One turn moves each row of this set onto another row. After a few examples, where does it send each row asked below?
mek: [ 20 -40  27   0  39 -22 -20  15  39 -19  39 -10 -16 -39 -29 -10  10  46]
Lita: [-18 -59   3 -35  28 -10  -9  -8  32 -27  10  30  22   6   0  31  17   4]
mav: [ 34  31  28   9  14  -4   5   5  31 -13  -2  57  19  -9  -6  42  -8  42]
taze: [ 13 -29  29  -3  46  -6 -29   4  36   0  43  12  17 -37 -33  -6 -14  49]
libi: [ 25 -30  40 -28  42 -25 -17  -6  34   5  27 -15   3 -20 -36   1  -2  43]
muge: [-21 -59   1 -28  29  -5 -12  -5  32 -29  14  37  25   1   0  29  13   5]
zunug: [-12 -42  10 -30   5 -55  -6  10   9  -5  32  -6 -21 -27   1  25  12   8]
tepok: [-21 -65  -3 -20  27  -9 -10   3  35 -40  16  33  12  -4   4  25  23   5]
Pidog: [ 33  16  -2  36   6 -16   7  29  28 -27   0  45 -22 -25 -15  28  11  38]
Sata: [-27 -32   5 -14  14 -25 -24   7   7   9  47  35  21 -38   0  24 -20  15]
Nif: [ 29  23   0  33  11  -5   2  20  26 -15   2  60   0 -23 -18  31  -5  40]
milaz: [-20 -46   1  -8   5 -44 -14  22  11 -16  43   9 -21 -42   5  18  10  11]
lun: [-23 -62  -3 -21  28  -4 -12   0  34 -35  17  38  20  -5   2  26  16   6]
miluv: [ 41  29  15  -2   9 -21  12   1  22   2 -17  36   1   0 -24  42  -3  34]
ladi: [ 34  16  17  32   8 -12   8  27  36 -42   6  47 -15 -25   1  32  16  42]
zova: [ 42  15   4  21   3 -29  16  23  27 -26 -10  27 -32 -14 -17  32  19  35]
rodev: [-17 -64  -1 -27  24 -15  -7   0  34 -38  12  25   8  -1   3  27  26   4]
rer: [ 45  21  13   1   5 -32  18  10  24 -11 -19  22 -21  -2 -21  39  13  33]
mepop: [-16 -62   3 -34  26 -15  -6  -5  33 -33   9  24  13   5   1  30  23   3]
zatir: [ 19 -26  37 -20  46 -13 -25  -6  33   9  34   1  19 -26 -36   0 -14  46]
pemir: [ 42  30  34  -8  12 -18  13  -1  29 -11 -12  37   8   1  -9  47   2  38]
rup: [ 26 -37  35 -18  39 -29 -16   5  37  -9  30 -21 -14 -27 -32  -4  10  43]
tez: [ 42  15  23  16   4 -25  15  22  35 -40  -5  28 -26 -14  -1  36  25  38]
Lof: [-20 -28  14 -37  13 -34 -17  -6   5  19  35  20  21 -23  -4  30 -18  11]
sifaz: [ 33  30   9  14  13  -8   4   7  22   0  -7  54  11 -10 -23  38 -12  38]
Lani: [ 14 -36  24   8  43 -10 -28  14  38 -14  46   6   0 -44 -29 -11  -2  49]
Ded: [ 30  24  19  28  13  -1   2  19  34 -29   8  62   7 -22  -2  35  -1  44]
Noni: [-27 -41  -2   0  10 -29 -22  21  11  -9  51  30   0 -47   5  17  -6  14]
fak: [ 47  22  32  -4   6 -28  18   8  32 -25 -14  23 -15  -1  -5  43  19  37]
keko: [-12 -33  17 -44   8 -49  -9  -4   5  12  27  -1   0 -18  -3  31  -2   7]

Lani goes to taze
mav goes to pemir
rer goes to zova
Now find these:
Sata goes to Lof
tepok goes to lun

One turn moves each row of this set onto another row. After a few examples, where does it send each row asked below?
did: [ 24   9  -2   7  -2 -18  31  13 -10  29  -4 -19 -35  -3 -18 -28  17  -2]
Zun: [ 19  -8  12  14   5 -26  24  14   6  -1   8 -12  26  -6 -40 -29   9   3]
Reru: [  5 -28  31 -23  -9 -40  20  22  20   8   7 -21 -27 -16 -32 -24   6  -7]
loba: [  8 -29  39 -20 -13 -27  17  20  20   1  25  -6  20  -9 -31 -15  -8  -5]
dal: [ 29  16  -2   1 -11  -2  30  12 -19  40   9  -8 -29   4  -6 -18   6  -3]
mabek: [  7 -29  38 -37 -22 -30  17  24  17  17  20 -13 -26 -11 -18 -12  -6 -11]
tudob: [  8 -25  29  -7  -1 -38  20  19  20  -4  11 -17  11 -13 -41 -26   5  -2]
zuk: [-11  11  25 -19  14  -6 -31  -4  -2  -3 -11  21 -23 -25  33  51   9   7]
Teme: [ 24   7  -1  -7  -4  -6  23 -18  -3  46   8 -11 -34  -5 -24 -24  -1  12]
dif: [-16   3  34 -23  15 -10 -34  -1   6 -10  -8  22 -11 -28  27  52   7   7]
bikon: [ -4  21  17   1  21   3 -27  -8  -9  -8 -12  28   4 -20  28  48  10  12]
bitu: [-13   2  34 -16  18  -8 -33  -2   7 -17  -6  25   7 -26  22  50   5   9]
Sapa: [ 19  -8  19   6  -4 -14  23  13   3   4  22   0  42   0 -32 -18  -3   2]
fasil: [ 16  -6  17 -26 -21 -16  26  19  -1  37  10 -14 -50  -5  -5 -14   4 -10]
zis: [-13   7  24 -23  14   1 -33 -11   1 -24 -16  21 -19 -10  16  54   6   8]
zizu: [ 15  -8   4  31   2 -12  20   2  -5  20   8  -7  14   3 -49 -14  21  -3]
zevum: [ 10 -12   8   4 -12 -17  20   7  -6  40   1 -17 -48  -1 -30 -12  24 -13]
zini: [-10  13  20 -20  14   3 -32 -13  -3 -20 -17  20 -23  -8  17  53   8   9]
guse: [-17   4  46 -26  14   3 -23  -2   7 -17 -11  31 -11 -19  26  43  12  10]
dul: [  9 -24  29 -17  -4 -23  14 -11  27  13  23  -6  13 -13 -47 -23 -14  12]
Nezi: [ -6  22  28  -6  21  15 -17  -9  -9 -11 -15  34  -1 -12  27  40  17  15]
fasez: [  6 -27  31 -33 -12 -27  13  -7  27  26  19 -14 -24 -17 -35 -21 -12   7]
Nak: [ 20  -6  13   3   3 -11  18 -17  13  19  19  -3  26  -6 -46 -26 -10  19]
rike: [-16   4  44 -19  18   5 -22  -4   6 -22  -9  32   6 -18  20  42  11  12]
tok: [ -7  16  17 -12  19   7 -30 -14  -7 -24 -16  25  -5  -6  13  50   7  11]
Tivuz: [ -8  22  30 -14  17  14 -16  -6  -8  -5 -17  32 -19 -15  32  40  18  11]
letar: [-13   7  26 -21  16  -1 -33 -11   2 -28 -14  23  -8 -10  12  52   6   9]
fev: [  5 -28  23  15  -3 -24  14   6  11   9  16  -7  20  -5 -55 -12  15  -6]
lupi: [ 17   1  -4  25  -4  -8  23   1 -14  36   1 -11 -20   3 -36 -15  25  -6]
segi: [ -8  12  26  -5  21  -2 -31  -6  -2 -16  -7  28  14 -22  22  49   7  13]
dovum: [ -6  22  18  -8  18   1 -27  -7  -9  -2 -12  24 -16 -20  33  49  12   9]
duro: [ -8  17  15 -14  17   8 -30 -15  -7 -20 -19  24 -15  -6  18  50   9  10]
fezef: [  0 -32  25 -11 -16 -30  13  13  11  29   6 -18 -42 -10 -39  -9  18 -14]
lifev: [ 30  14  -1  16  -3  -1  31   8 -17  24  13  -2  17   6 -20 -20   4   3]
tenop: [ -2 -40  33  -6 -11 -33  11  12  20  13  13 -14  -9 -10 -50 -10  13 -11]
sobak: [ 14 -10  14 -15 -10 -30  26  18   4  24  -1 -23 -50 -10 -18 -24  12  -7]
sodu: [-14  13  39 -25  14   7 -20  -3   1  -8 -15  29 -25 -18  30  42  15   9]
divu: [ 28   9  -4  21   6 -14  31   9 -10  15   0 -13   3  -3 -29 -30  14   4]
Mevas: [ 13 -10  16 -27 -12 -18  19 -11  13  41  12 -14 -47 -11 -26 -21  -5   7]
Mize: [ -9  10  21 -15  17   3 -33 -13  -1 -29 -14  24  -1  -7  11  51   6  11]
tifi: [-11  14  35  -8  21  12 -18  -6  -2 -20 -12  35  11 -15  22  40  14  15]
Pirun: [ 27  11  -3   8   3  -2  25 -19  -3  33  11  -5   1  -1 -33 -28  -3  17]

Reru goes to tudob
zini goes to zis
Now find these:
lupi goes to zevum
Pirun goes to Teme
dif goes to bitu
rike goes to tifi
loba goes to Sapa

One turn moves each row of this set onto another row. After a few examples, where does it send each row asked below?
vuzi: [ 12 -25   7 -13  76 -19  29  -9 -34  19  16 -31]
kile: [ 52  -9  20 -35  26 -16   1 -38 -20  28   9 -14]
sureg: [ 44  -9  23  -5  33  -7 -20 -25 -10  13  50  16]
meba: [ 27  15 -14 -15  37 -11  18 -34 -14  20  23 -50]
pitev: [-12  -5  15  31 -13 -19  17 -28  -9  29  21 -19]
doz: [  1 -30  30 -42  -2 -13  21 -33 -16  39  19  10]
bugu: [ -3  33  39   1  21 -50  38 -33 -13  15  41   3]
Nima: [ 28  42  39   4  44 -19  20 -32  -5  27  32  -6]
dek: [ 20 -10  12  14  81 -34  27 -32  -5  21  49 -15]
mato: [ -1 -53   1  24  57 -27  16 -23  -9  31  22 -17]
minum: [ 33 -48  20 -23  12 -27  12 -25  -9  24  28  23]
zas: [ 31 -45  12 -12  11 -34  15 -22  -8   8  23 -38]
falo: [ -9  33  15   3  -7 -35  33 -24 -13  15  39   3]
sus: [-24   8  11   0 -20 -24  17 -25  -5  14  25 -16]
Tul: [-15 -23  -9  -4  43 -33  51 -46  -2  39  15   9]
natu: [-13 -16  -6 -17  40 -19  49 -13 -35  22  14 -38]
vukar: [ 10  -5  27  -3   7   2  -3 -29  -4  29  61  25]
Lezev: [  1   8  32 -16  25  11  24 -31  -8 -12   8 -34]
rulaz: [ 26  26  32 -31  21  -1   2 -43 -24  37  27  -6]
nukod: [  3 -21  18  17  -3  -7  55 -35  -7  19   6   3]
Bugiv: [ -5   6 -19  -5  48  10  18 -35 -15  28  11 -37]
Pob: [ 32 -33  -1 -25  69 -14  -5 -23  -9   8  34  -5]
Bif: [ -1   9  -9  26  16 -43  16 -25 -20  41  23  22]
Simob: [ -1 -13 -19 -18   0  -8  26  -1  -9  19  32 -37]
vapig: [-21   0  -2  -6  66  -6  21 -19  -6   2  56  11]
zadeb: [-29 -29  -4  35  38 -33  22 -25 -14  27  33   4]
lubob: [ 45 -37 -15  -6  49 -12   7 -31 -10  31  22 -12]
ret: [-21   5  30 -25  11 -11  21   0 -32  -4  25 -26]
Muna: [ -5  16  40  15  38 -15  27 -32  -9 -10  31  29]
Dede: [ 25   1  30 -13  52 -43 -16 -22 -33  -7  16 -15]
Zez: [ 29  -1  41 -36  47  -6  20 -27  -7  22  33 -41]
Misu: [  8  -8  46  19  52 -24 -10 -33  -3  29  41  21]
fogo: [-16  21  16 -36  46 -48   2 -26  -2   0  35  -8]
fedun: [ 38 -33  -2 -11  64 -34   9 -34 -12  26  25  18]
gumi: [-24  28  21 -19   0 -26  16 -14 -26   4  20  -7]
sor: [ -8  23  10   4  68 -31  21 -38  -6  10  50 -27]
gasud: [ 43 -17  11  27  24 -43  19 -14 -28  15  43  15]
ruviz: [ -1 -33  -9  -9  23 -46  44 -24 -27  33   7  16]
Res: [ -5 -30  26  28   5  -6   8 -13  13  27  39   8]
givo: [ 19 -46  21   0  16  -6  35  -6 -28  47  16   3]
Pobi: [-13  -8   4   6  50 -26 -12 -23   0  -6  57  13]
Dozam: [ -5 -18  38 -41  23 -14  34  -5 -22  20  -4 -14]

rulaz goes to vukar
pitev goes to ret
sor goes to zadeb
Now find these:
Pobi goes to ruviz
Simob goes to fogo
Tul goes to Bugiv
Dede goes to gasud
falo goes to sus
sureg goes to minum
Misu goes to givo
Pob goes to fedun
mato goes to vuzi
Res goes to Dozam
Muna goes to nukod

One turn moves each row of this set onto another row. After a few examples, where does it send each row asked below?
zorek: [ 27  -9  12  21 -12 -12 -17  -4  -1 -15  -9   7 -16 -49  50]
bube: [  7  -6  26  16  21 -26  -4  18 -16  -2  -7 -10 -43  23  27]
Nesud: [-12  10 -14  33 -21 -35 -26   4   3  -6   3 -40 -44 -18  16]
novil: [ -4   9 -45 -40   8  14 -15 -17  22 -17 -12 -21  -4 -15  17]
ker: [-23  10 -35 -35  16   4   2   0  30  -7  10 -24 -23   2 -10]
bukan: [ -2  -9  16   6   4   0  39 -12  33 -24 -36  17 -16 -11  -3]
bek: [ -4   0 -10 -35  23  -8  -6   7  14 -36  -4  25  -2   4  35]
Musu: [-13 -24   9  -7  -8 -27   9  23  21  21 -34  -6 -41 -35  17]
Fuso: [  9 -24 -16  15   5 -14  -2  27  48 -17   3 -17 -46  22  24]
vuko: [ 10   8  14  17 -30   0 -26 -15  21 -14  15 -42 -26 -25  -8]
sibif: [ 25 -21  -1 -28  10  -1   0   2  19  16 -16 -15 -57 -14  -9]
bupu: [ 20   4   1  38  -1   6  -3 -21   0  11  18 -36 -30 -25  -6]
nukap: [ -2   2   2  17 -39  -3 -29   1 -13 -35 -14 -23 -12 -30  38]
Getif: [ 28  -9  -2  25 -16  26  -7 -27  -9  -6  10 -23 -13 -13 -17]
tud: [-19 -13 -28 -12  30  -8  27   8  18  10 -10  24  -1 -21  23]
zek: [ -7  -1   6  19 -45  11 -12 -15   4 -18  -8 -32  -5 -33 -10]
kek: [ 21   1  20  30  -2 -14   6 -32 -14 -14 -12  19 -10 -22  -5]
Pabe: [ -3  21 -10  17 -10 -15   5 -29 -12  -1 -22 -21 -38 -44  -6]
bal: [-12   8 -30   6  11 -12  12  15  24 -15 -23 -34 -63  -3  31]
tota: [-33 -23 -11  -6  -8  -9 -10  30  28 -22  14  -9   9  22  12]
rutuk: [ 24 -23 -23  19 -18   4 -23   6 -10  -8  -9  -9 -23 -40  50]
bapom: [-28 -24 -23  -6  14   2  31  10   5   6 -18  20   9 -22  17]
zuso: [-24  21   2  15  11 -11  35  -4   6 -26 -40 -13 -38  -6  19]
Pera: [ 33 -14 -15   7 -17 -22 -45   4  17 -22  13 -13 -42  -9  23]
pima: [-15 -21  39  18  -9 -27   5  18  20   8  -9 -11 -22   9  -9]
tevol: [-29   9 -22   4  31   4  19   3 -25  -8   1 -14 -10  19  14]
zete: [ 12  -1  21  10 -36 -11 -32  -3  21 -30   0 -17 -15 -40  27]
sopu: [-28  13  -9  21  14  -7  -3  -8   1 -16   7 -18  23  26  18]
Nizo: [-24  -6 -46 -31   7  12   1  11  17  -2   6 -32 -25  -1  -4]
zivav: [  1 -16 -12 -41  11  10  -5   4   5 -39  -7  21   4   6  23]
ked: [ 12   8 -24 -13  30   7 -15 -16  -5 -27   0   1   9  19  35]
Vudo: [-39  -7  -8 -13  -3 -21  -8  25  43 -21  10  -3   5   9  13]
mapo: [ 14   7  28 -32   5  -9 -10  -4  -6 -26 -27  -9 -45   1   9]
pamid: [ 29 -25   8   0   9   2   9   1  46 -32  -7  13 -26  20   4]
far: [ 31  -7  -1  40   9   0   1 -14 -12  13   3  -5 -26 -42  29]
Tiba: [ 35 -36   5  20 -17 -20 -16  -6  25  -5   2  22 -11 -26   5]
Git: [-13 -18 -43  -9   8   8  12 -10  33  19 -11  -6  13 -27   6]
Nipiz: [-26  14 -17   7  42  -7  21   1  -4   0  12  -6  -9  21   8]
ruvi: [-33 -19 -23  17  -3 -17  -5  15  32   2  -2  -6  27  -6  32]
sudef: [ 31 -30 -13  47  -6  11  -7  -3 -12  10  12  -8 -12 -15  20]

bapom goes to zivav
kek goes to Tiba
nukap goes to zek
Now find these:
zorek goes to zete
tud goes to bek
zuso goes to bukan
sibif goes to bube
novil goes to sopu

One turn moves each row of this set onto another row. After a few examples, where does it send each row asked below?
palo: [ 15 -36 -25 -37  35 -51 -15 -20  20  29 -48  21  18  37 -34 -27  39  25
  31 -30 -13  18 -26  16]
luf: [-10 -41  11 -29  20 -15  -4   8 -15  -9 -39  26  62  65  18 -21 -10  19
  14 -24 -27  35  -8  23]
likov: [ 16 -22  27 -33   5 -29 -11  14 -10 -13 -36  -4  66  69 -34 -26  13  24
  26  -2 -25  27  22  24]
vovi: [  3  10  21 -33  -3   1 -28  -3   0  13 -61 -22  56  72  10 -10   2   0
   2   3 -36  -1 -17  -4]
Fil: [-28 -25   0 -10  49   0 -21 -38  -8  26 -38  11   7  46 -22 -46   1 -31
  28 -20 -41  48  15 -26]
fupil: [ 12 -13  22 -15  60  18 -34  12   6  19 -42 -33  55  38  -8 -23 -23 -22
  17   7  -9  22 -28  17]
temak: [-11 -45   4 -14   8 -23 -10   4  -3 -11 -51  33  45  67  14 -18 -13  19
   6 -13 -27  27   2  32]
Pemuv: [ -8 -54  26 -56   9  -2 -48  -6  -3  30 -62 -18  31  38 -19 -33   4  37
  36 -36  -6  29   3 -22]
novo: [ -9   1  18 -21   5   7 -21  -9   3   3 -57 -25  69  66   6 -20  13  -6
   2  12 -30  -7  -7   9]
zolut: [ 14 -36 -19  -1  23 -30 -35  -9  19  14 -22 -33  33  70 -31  18  11  33
  16 -24  -7  -2 -36   9]
Pizel: [-28 -33  20 -43  46 -46 -14 -21  11  12 -19  -8  46  31 -29  -9  27  23
   4  13   3  26  -1 -18]
zov: [ -3 -52  33 -56   4   0 -51  -6   0  29 -67 -24  30  43 -15 -32   3  29
  32 -35 -12  33   7 -13]
Rute: [ 34 -45   0  16  39  11 -31  -9   6  30 -31 -12 -22  47 -23 -37  -9  29
  28 -35 -24  38 -34  11]
gusop: [ 10 -13  27 -18  53  23 -36  13   1  11 -39 -35  52  41   1 -19 -31 -20
  13   4 -17  27 -23  16]
tade: [ 34  10  18 -29  28   7 -19 -35  19   1  -3 -39  21  45 -44 -21  29  11
  19 -11   3  37  -2 -21]
Gaba: [-19 -25  10  11  50  13 -16 -48   9  35 -44  24  36  12 -58 -38  -3  21
   5 -18 -18  38  12   1]
pigek: [ 15 -12   5 -10   9  -6 -37  12 -36  -8 -56 -23  30  72 -10 -38  -5  24
  14  -2 -30 -13 -23  30]
Reg: [ -3 -19   1 -11   7  15   1 -63  15   8  -7   9  11  62 -50 -18  11  46
  23  -8 -20  11   3 -14]
Mos: [  5  -7 -10  18  44  22   4 -24  30  29 -39  -7 -15  45 -48 -31   6  16
 -11  -9 -39   7 -27  21]
Kedu: [  7  -7  14   2  35  -4 -23 -36   7  41 -58 -33  -8  47 -70 -37   2  40
  17 -17 -31   3  15   7]
nimug: [-33 -24  -5 -11  48 -10 -30 -40 -10  27 -35   7  16  48 -20 -39   3 -30
  29 -18 -44  45  15 -25]
rupet: [  7 -10  -3  16  42  23 -17 -38  28  22 -47 -15 -26  37 -49 -25   6  -2
  -8  -6 -31   7 -24   5]
Lezo: [ 10 -27 -17 -57  15 -16  -5   1   2 -23 -34  -5   3  80  -8 -15  -2 -14
  15 -31 -17  35  -8  21]
fot: [  9 -22 -21 -54  18 -22  -1   3   7 -19 -33  -1  -3  83 -12 -10  -4 -14
  16 -25 -17  30 -11  13]
kifor: [ -3 -30 -10  -4  12  17  -4 -62   1  13  -2  -7   9  60 -53  -4   4  37
  22  -9 -34  24  -6 -15]
gadap: [-15 -45  18   3  60  11  -7 -47  16  27 -32  11  25  11 -57 -36  10  16
  11 -21 -10  44  13   4]
gad: [ 15 -23  26 -31   2  -2 -28  17  14  -1 -77 -12  42  31 -11 -35  22  43
 -14 -29  -2  16 -11  22]
nos: [  0  -2  24 -11  43 -16 -37  -6  44  40 -46 -17  38  33 -21  -7  15  36
  27  -9 -31  -2 -18 -42]
biga: [ 25 -23  29 -37  15  -9 -28  14  16   6 -82  -1  38  39  -5 -38  22  18
  -5 -38   3  15 -15  28]
diti: [-17 -12  39 -16  34 -21 -33  27  -6 -11 -79  -1  30  48 -14 -50   0   8
  -1 -19 -24   6  22   5]
dubob: [  0 -22 -14  -1  51   2  -8 -29  -1 -15 -33  22   4  39 -75 -45   3  15
  31 -37 -27  20  19  21]
Tal: [ 33   6  20 -26  29  11 -10 -37  12  10  -3 -37  21  47 -47 -21  24  12
  20 -12  -1  46   1 -22]
fal: [ 30 -51   1  15  46   3 -35  -2  11  31 -29 -13 -19  43 -18 -37  -6  34
  28 -34 -26  41 -35  18]
nok: [-15  -2 -23  -4  72 -19  -8 -27  -6   0 -12   7  43  46   4 -11  -5  11
  21 -12 -12   4 -36  -6]
bopef: [ -5  -1  18  -1  52  18  -1 -30  -9   5  -8  -6  14  44 -53 -32 -14  32
  29  26 -47  13   2  -2]
besa: [-24 -42 -12  -7  52 -13 -53   7  17   4 -53  16  21  20 -22 -27  15 -13
  11  -7 -28  -6 -40  -5]

gusop goes to Tal
besa goes to nos
Now find these:
nimug goes to Pemuv
Gaba goes to gad
biga goes to rupet
pigek goes to bopef

